Each named move below is a turn or a mirror, shown by a few rows before and after it. Which moves, in which order, take the first row of each later pair to the second? The first pair is answered.
tak:
[  3   2   6  13   4  15  -5   6  23 -15 -11   2   4  18  -2  -1  11  -6
   2   2  -5  -9   9   2  -7   7  -7  -6 -10  -3  10   0 -10 -25  19] |-> [  1   8  11  16  10   9  -6   2  24 -12 -11   3   5  15  -4   0   7  -4
  11   0 -13 -10   9  10  -2  11  -6  -5 -12   1   6  -6 -14 -24  16]
[ -2  12 -19   7  -6   1  -6  -8 -15  -3   4   8   6  14  -7 -10  -4  14
 -16  -3  18   1 -17   5  15 -10  -2 -13  15 -11   6   1 -17   4  -4] |-> [ -4  13 -14   8  -1  -2  -6 -10 -16  -2   3   9   6  13  -7 -13  -3  18
 -12  -4  13   2 -14   9  18 -10  -3 -12  16  -9   4  -5 -21   7  -7]
[-37  -1   5  -7   3  10  29   8  27  18   1   0   0  -8   6 -38  16  -2
   6  -5   8   8  28 -22 -13  11  35  21   5  17   3  14  13  -8  10] |-> [-37  15  18  -9  14   1  24   2  24  23   3   3   4 -12  10 -37   9   2
  16  -7  -8   7  28 -17 -11  17  32  27   2  21  -4   2   1  -2   3]
panen:
[ -9  10  10  19 -16  23   6   3  22  -6  12   4 -25  12  -8 -18   1   0
   3  11  -5   3   1 -34   8   3  -8  -2   9   3   4   6 -12  -8  12] |-> [-11   2  13   9 -11  25   9   6  11   5  17  -1 -30   6   1 -24  -5  -8
  12  15   0   3   4 -31   5  -5   1   7  15   2   7  19  -4   1  -3]
[-14 -13 -10   2   1  -4  10  -8   0 -16 -11  -3  20  -4   2  -4  13   2
 -10 -10  -3  -7  -6  -6 -12  -2   3  -6 -21   2   4 -13  12  -6  13] |-> [-13 -21  -7  -9   6  -4  11  -4 -13  -2  -1  -8  13  -8   5 -11   8  -8
  -5  -8   3  -8  -7  -5 -14  -8  12   3 -16  -2   6   1  20   2  -4]
[-11  -5  17  10   4  23  11   9  30  -3  14 -11 -21  10  -8  -7   3   6
  11   1   7   5   0 -26 -10   6  -3  -1 -14   0  -9   4   5 -15  15] |-> [-11 -13  18   1   7  24  12  11  25   5  18 -13 -22   5  -7 -11   0   2
  15   4   9   2   0 -25 -10   5   7   7 -10   2  -8  11  11  -8   5]
favi:
[  8 -33 -40 -18 -23   6   8 -27   1  -2 -13  -6  12 -19  34  20  22 -37
   6   3   8  -6  -1  12   8  -3  17   8   5  -1  -6  17  24   5  20] |-> [  6 -39 -39 -14 -29  14  11 -25   4   1  -8 -10  -1 -13  26  14  18 -33
   7   4  19   3  -1   4   8  -9  12  17  11  -2  -4  18  26   2  24]
[  6   6  30  -5  20  -2  -1  -5 -16  28  25  -3 -14   1   2 -15 -12  -8
  22  15  -4   6   3  -5   6  -6  -1  20  18   1   0  -3  -4  18 -35] |-> [  9  12  30  -7  24 -12  -4 -10 -20  29  18  -1  -3  -3   8  -8 -13 -11
  22  15 -16  -2   5   5   1  -1  -2  12  12   5  -1  -6  -7  19 -35]
[ -3  17   9  34  29  15   8 -15  17   7  16   2  12  -8   5  -9  14   1
   1   2 -13   1  -1  -6  -7  -5 -15 -12  22  -6   0 -13 -33   0   1] |-> [ -6  19   7  33  27  12  10 -17  17   5  18   0  14  -4   3 -12  14   2
   3   3 -11   2   1  -6  -4  -6 -14 -12  22  -7   3 -14 -33   0   0]
[  1 -14 -14 -12 -15 -11  -3   4 -17 -12 -16  11  21  -5   7  10  -8   6
 -14   5   0 -13  -1   6  22  -4 -13  -1 -16  -7   1  -5   0   8   5] |-> [  1 -21 -13  -8 -21   6   4  10 -12  -9  -6   7   3   2   2   3 -10  13
 -12  10  16   1  -2  -5  26  -9 -14   9  -5 -11   4   0   1   3   9]
Ser:
[ -7  13  20  19  23   6  -7 -18  23   3  14  -6   0 -11  11 -19  12 -21
   0  14 -19 -18  19   5  -8  -2  19  -9  13   9  -9 -15   7 -20  13] |-> [ -8  13  18  24  16  16 -10 -14  25  -3  17  -2 -12  -1   0 -19   9  -6
  -2  17 -14  -9  14  -6   3  -4   8  -7  20   7  -9 -24  -2 -22  29]
[  9   0 -12  12   1   5  12  13  -1 -10   4 -13 -15  16 -26   2   1  15
  -9   4   1  16  11 -13 -18   2  -8  -1  30  -5  -6  -5 -16   5  -9] |-> [ 12 -12 -16   2  -6   4  13  17 -13  -5   2 -16 -19  17 -22   3  -8  18
  -8   9  10  15   8 -16  -9  -1  -6   4  26  -8  -5   6 -10   9  -9]
[ 35  19   7  -5  13   3  10  21  -8   6   0 -17 -19  46  18   5 -25  29
  10   6   1  -5  24   6  32  -7  -1  11  -1  32 -18 -10  28   1  10] |-> [ 34  17   7 -10  17   1   9  17 -12  10   2 -19 -14  40  27   7 -23  19
  14   6  -2 -14  24  11  25  -4   2  11  -7  36 -17  -1  33   4   1]
Now pairs of rows:
Between the rows of a pair lie 2 to 3 moves.
[-14  14  21  -2  15   5   0   8   2  27  12  -1 -10  -2  -3 -23 -15  -3
  27  -6 -18  -9   6 -17   4  22  20   2 -20  11 -12  -6  10  11  -6] |-> [-16   9  11   5  -2  11  -1  15  10  16  14   2 -22  12 -13 -18 -15  14
  17  -3  -7   2   6 -30  17  24   8  -1 -18  10 -13 -12   6   4  14]
panen, favi, Ser
[-13   0  20  55  22   8   7 -43  63 -35   8   4  18  -2   9  -5  49 -20
 -20  -8 -13   0   2   8 -21  11  -9 -11   8 -31 -32 -19 -26 -36  -3] |-> [-10  10  19  59   6   4   3 -38  57 -35  10  14  -4  12  -2  -7  26  14
 -16   3  -7  17  -6 -11  11   8 -26   0  16 -33 -35 -42 -45 -30  11]
Ser, tak
[ 30  14  21  22  46 -14  19  -8  14  10  15  -9  15 -17 -13 -38  24 -24
 -16  -7   7  14  13  16 -26 -21 -15   1  32   1  -5   3 -21  -5 -28] |-> [ 32   0  18  14  27  -5  21   0   2  21  25 -12  -9  -9 -19 -43   7  -8
 -14   1  28  29   8  -2  -6 -31 -15  15  47  -5   0   8 -19   0 -23]
panen, Ser, panen
[  3   6   3  -3   9  -8   7  -4   4 -21  -5  17   0 -12  -7  -6  11  -9
  -6 -19  -3  32   9  -3  17  -6 -11  38  13 -21   8 -23 -25  13  11] |-> [  5 -12 -14 -11  -5  -5   8  -2   2 -28 -18  17  16 -15  -2   0  25 -19
 -23 -25   6  17   8   5  10  -5  -5  26  -1 -20  13  -8  -8   4  18]
tak, favi, tak
[ -5  38   7  16   4 -20 -19   2   0  -6  -5  11  -1   0 -11   9  -7  23
   0   7 -28  10  -5  -1  13  11 -18  -3  -1   3 -13 -34 -33   3  13] |-> [  0   7  18 -10  13  -5  -7   7 -28  33  20  -8 -24  -7   1 -11 -25  -3
  20  17  -3  21   0  -2   9  -6  10  31  20  -6  -6   4  -4  21 -26]
favi, panen, Ser
[ -4   8   6 -13  12  15   4   4  -3  26  12   7 -37   5  -6  -9 -33   9
  23   7 -19   6 -20 -22  22  -1  -2  21  13  -8 -14 -10 -10  19 -10] |-> [ -4  30   1  -3  11  -3  -8  -5   7   7  -6  20 -11   1  -9   7 -22  14
  14  -6 -44  -8 -21  -9  21  18 -10  -2  -8   2 -22 -31 -23  11   5]
panen, favi
[-12  29   9  11  27 -31  -7 -22  19   3 -14  -3  32 -10   9  16  11  14
   7   4 -43 -20   1   8 -10  35  -1 -21 -25  25 -23 -20 -23   4  21] |-> [ -9 -39  -6 -20  -8  10   6   8  -7  36  11 -30 -33   7   9  -5 -24  21
  19  22  25   7  -3 -33  15   4  19  21  -3  10 -10  35  24  14  16]
favi, Ser, Ser
[ 22 -25 -24 -13  -4 -16  17  -1  -8  15 -13 -14  37 -22  20  -4  13 -38
 -29 -10 -11 -20  -1  41 -15 -46  14  -7 -10   4  22  18  16  12 -21] |-> [ 15 -27 -17  -5   3  -3  25   3  -1  19  -1 -16  27 -19  15 -13  18 -44
 -25  -6  -2  -7   1  35 -22 -52  18  -2   1   5  22  26  18   7 -26]
favi, Ser, favi
[-11 -15   3   2  16  26  22   9   7   9  17 -12  -3  -2   1 -15   6 -18
  20  -7  15   4   7   0 -14  -9  17   4   8   0   0  21  27  -5 -16] |-> [ -9 -16 -22   5 -18  24  16  16  14 -10  -4  -1 -14  15 -10   5   1  15
   2  -3  23   5  -6 -15   8  -1   0 -10  -9  -2  -1   8  21 -15  23]
panen, Ser, Ser
[ -6   4  23 -19  16 -19 -10  -6  -8  15   1   3   0 -14  16   2 -26   5
  36  -8 -23 -25  -4   1   6  17   5  -6 -24  10 -18 -19  -5  14 -18] |-> [ -9 -11  25 -22  17   1   0   3  -7  25  20 -11 -20 -10  15 -11 -26  -6
  38  -5  -2 -10  -4 -10  -2   4  13   9  -8   4 -13   3   9  13 -26]
favi, Ser, Ser
[-21 -28 -25 -10 -17  12  -3  -1  10   2 -26   6   5  12   1  17   6  -1
  -9  -7   8 -42   0   2  -7  16  12 -23 -42  -7  15   7  11 -16  31] |-> [-21 -18 -16   1   0  10   0  -8  21  -3 -25  11  14   7  -3  19  17  -7
  -7 -11  -4 -42   6  11 -22  18  10 -26 -39  -2  11   1   5 -20  30]
Ser, Ser
[ 16  -2  12  -4  15 -35   7  -9  -6  13   1 -32   9  -3   6  -8   4 -30
 -32 -16 -19 -24   5  -8 -32 -32  12  -8 -57   0  11   5  21 -16  16] |-> [ 12  11   8  24  -1 -20   6  -6  13  -3   6 -22 -13  16 -18 -11   6   7
 -46  -7 -10   5   0 -32 -15 -36 -14  -9 -35  -5  12 -22  -9 -27  45]
Ser, Ser, Ser
[ 22  18  17 -19  13 -39  -5 -16 -27  33  17   2   4  -2  46   5 -39  10
  18   3  19  -6  16  10  23   8   7  40   5   0  23 -14   4  41 -39] |-> [ 16  45  34   5  36 -40  -4 -28   0  19  22   6  18  -7  34  -2 -17   2
  14  -3   1  -4  23  20   3   9  -4  29  16   3  21 -32 -19  27 -39]
Ser, Ser
